Each named move below is a turn or a mirror, shown by a few rows before and after it. Which moves, in which order, take the first row of each later pair to the second? The first pair is answered.
move E:
[-1.37  0.30 -0.13  1.16  1.70 -0.61  1.79  1.97 -2.11  0.18] => [ 0.74  0.07 -0.12  2.87  0.55  0.46  2.22 -0.80 -1.61 -0.70]
[-0.71  0.18  0.55 -0.09 -0.71 -0.43  2.48 -0.06  0.39 -0.48] => [-0.68 -0.14  0.33 -0.71 -0.53 -0.44  2.10  0.26  0.08 -0.30]
[-2.39  2.48 -0.62 -0.21  1.05 -1.10  2.55 -1.37 -3.45  1.53] => [-0.69  1.94 -0.11  0.97 -0.22 -0.57  3.40 -3.55 -3.09  0.79]
[-0.52  0.34  0.42  0.78  0.58  0.16 -1.20 -0.43 -0.47  0.66] => [ 0.02  0.67  0.16  0.61  0.79  0.60 -0.97 -0.96 -0.19  0.64]
move X:
[-2.57  4.03  0.43  0.23  0.85  0.26  1.48 -1.16 -4.64  2.23] => [ 2.29 -0.59  0.61  3.62 -1.82  0.57  0.13 -5.09 -0.21 -1.16]
[-1.65  2.22 -1.04  0.76  0.65 -0.23  1.19  0.37 -1.39 -0.26] => [ 0.81 -0.27 -1.18  2.50 -0.79  0.19 -0.57 -1.49  0.21 -1.35]
[-0.09  0.57 -0.11  2.34 -0.14  0.06 -2.52 -2.94 -2.28  1.81] => [-0.85  1.78  0.15  1.93  0.08  1.15 -0.26 -2.81 -3.12  1.62]
[-1.75 -1.16 -0.04 -1.47 -0.35  0.08 -0.80  3.44  1.48 -0.16] => [-0.93 -1.20  0.32 -1.16 -0.23  1.41  2.50  2.37  1.00 -1.39]
move Y:
[ 0.81 -1.50  0.91 -1.28 -0.10 -1.25 -3.73  4.15  0.77  2.32] => [-0.92 -0.11  0.91 -2.48  1.04 -0.61 -1.17  4.45 -0.80  2.40]
[-2.38  0.35 -0.49 -1.50 -1.04 -0.39 -0.16  3.63 -0.26 -0.26] => [-2.83  2.77 -0.03 -0.70 -1.22  0.22 -0.13  1.69 -1.86  0.06]
[ 0.36 -1.02 -0.18 -1.34  0.00  0.67  4.56  0.59  1.15 -0.83] => [ 0.30  0.65 -0.24 -0.41 -0.01  1.27  4.52 -0.95 -0.34 -0.60]

(2 to 3 moves a pair)
[ 0.96  3.83  0.93  2.12 -0.34  2.03 -0.63 -6.26 -1.72 -0.31] => [ 2.27 -3.98 -0.27 -0.44 -0.49  0.17 -2.48 -0.04  6.05 -1.54]
Y then Y
[-0.18  2.51  0.74  0.74  0.46  1.12  3.16 -3.12 -2.59  0.08] => [ 1.95 -1.13  0.98  0.89 -0.23  1.38  4.78 -2.58  0.56 -1.67]
Y then E then X
[-1.64 -0.81  0.28 -3.27  0.74  0.80  2.02  2.05  0.27 -2.31] => [-2.58  1.37  0.70 -2.41  0.69 -0.70 -3.07  1.48 -1.41 -0.07]
Y then X then X
[-1.28  3.20  0.65 -0.79  0.78  1.30  2.56 -3.86 -2.73 -0.56] => [ 0.23 -0.09  0.05  0.18 -0.33 -1.81 -5.60 -2.23  0.78  0.83]
Y then X then Y
[-1.30 -0.17 -0.62 -2.19  0.76  0.07  2.79  4.48  0.00  0.85] => [ 1.82 -2.91 -0.79 -0.45 -0.99 -0.77 -0.63  2.87  3.41  0.11]
X then Y then X
[-0.38 -3.83  0.01 -0.17  1.98  0.22 -3.12  3.96  2.35  1.77] => [-1.45  2.90  1.25  2.43  2.16  1.97 -1.55 -1.91 -3.61  1.98]
Y then Y then Y
[-0.50  1.02  0.20  0.77 -0.16 -0.41 -0.59 -2.59 -1.56  0.64] => [-0.45  0.30 -0.23 -0.66  0.64  0.13  2.85 -0.78 -0.84 -0.52]
Y then E then X
[-2.99  2.70  0.25 -0.99  1.04 -0.16  0.48  0.95 -2.82  1.67] => [ 2.15 -2.01 -0.12  1.89 -0.91  0.20  2.07 -1.31  2.72 -2.22]
X then Y
[ 1.78  3.71  1.22  3.08 -1.24  1.32  1.18 -5.36 -1.97 -0.43] => [ 4.02 -2.49  0.92  2.13 -1.79  1.29  3.32 -1.92  3.01 -2.80]
E then X then Y
[ 1.76  2.01 -0.21  3.09 -1.59  1.51  0.05 -5.40 -1.11 -1.22] => [ 2.41 -4.21 -1.21 -0.52 -0.83 -0.61  0.16  1.50  4.71 -1.14]
Y then Y
[ 0.13 -1.51 -0.56  0.02 -0.68 -1.60 -3.13  1.34  1.87  0.56] => [ 0.59 -2.24 -0.43 -0.81 -0.27  0.01  2.38  1.10  2.52 -1.64]
X then X then Y
[ 2.59 -2.39  0.43  1.22 -1.46  0.30 -0.96 -1.04  2.25 -1.63] => [-2.04  3.09  1.66 -0.68  0.75  0.67 -0.02  0.06 -3.07  1.21]
E then Y then Y
[ 2.34  1.16  0.16  3.68 -2.50 -1.32 -5.51 -3.84 -0.68  0.41] => [ 3.23 -2.73 -0.49  2.76 -2.39 -1.75 -5.09 -2.30  2.64 -0.89]
E then X then X
[-1.86  4.24 -0.46 -0.59  0.86 -1.16 -0.03  1.09 -2.91  1.55] => [ 2.52 -2.19 -0.93  0.39 -1.30 -1.53 -1.36  0.36  3.31 -1.12]
E then Y then Y
[ 1.87  0.36  1.24  2.70 -1.41  2.52  3.28 -5.30 -1.47 -2.75] => [ 2.44 -4.96  0.14  0.66 -1.19  0.41  1.86 -0.80  3.72 -3.62]
Y then Y
[ 0.09  0.82  0.46 -1.38  1.37 -3.06 -3.57  1.74  0.75  2.74] => [ 1.79 -3.10  0.20 -2.48  1.24 -2.09  0.40  2.49  4.04 -0.09]
X then X then Y
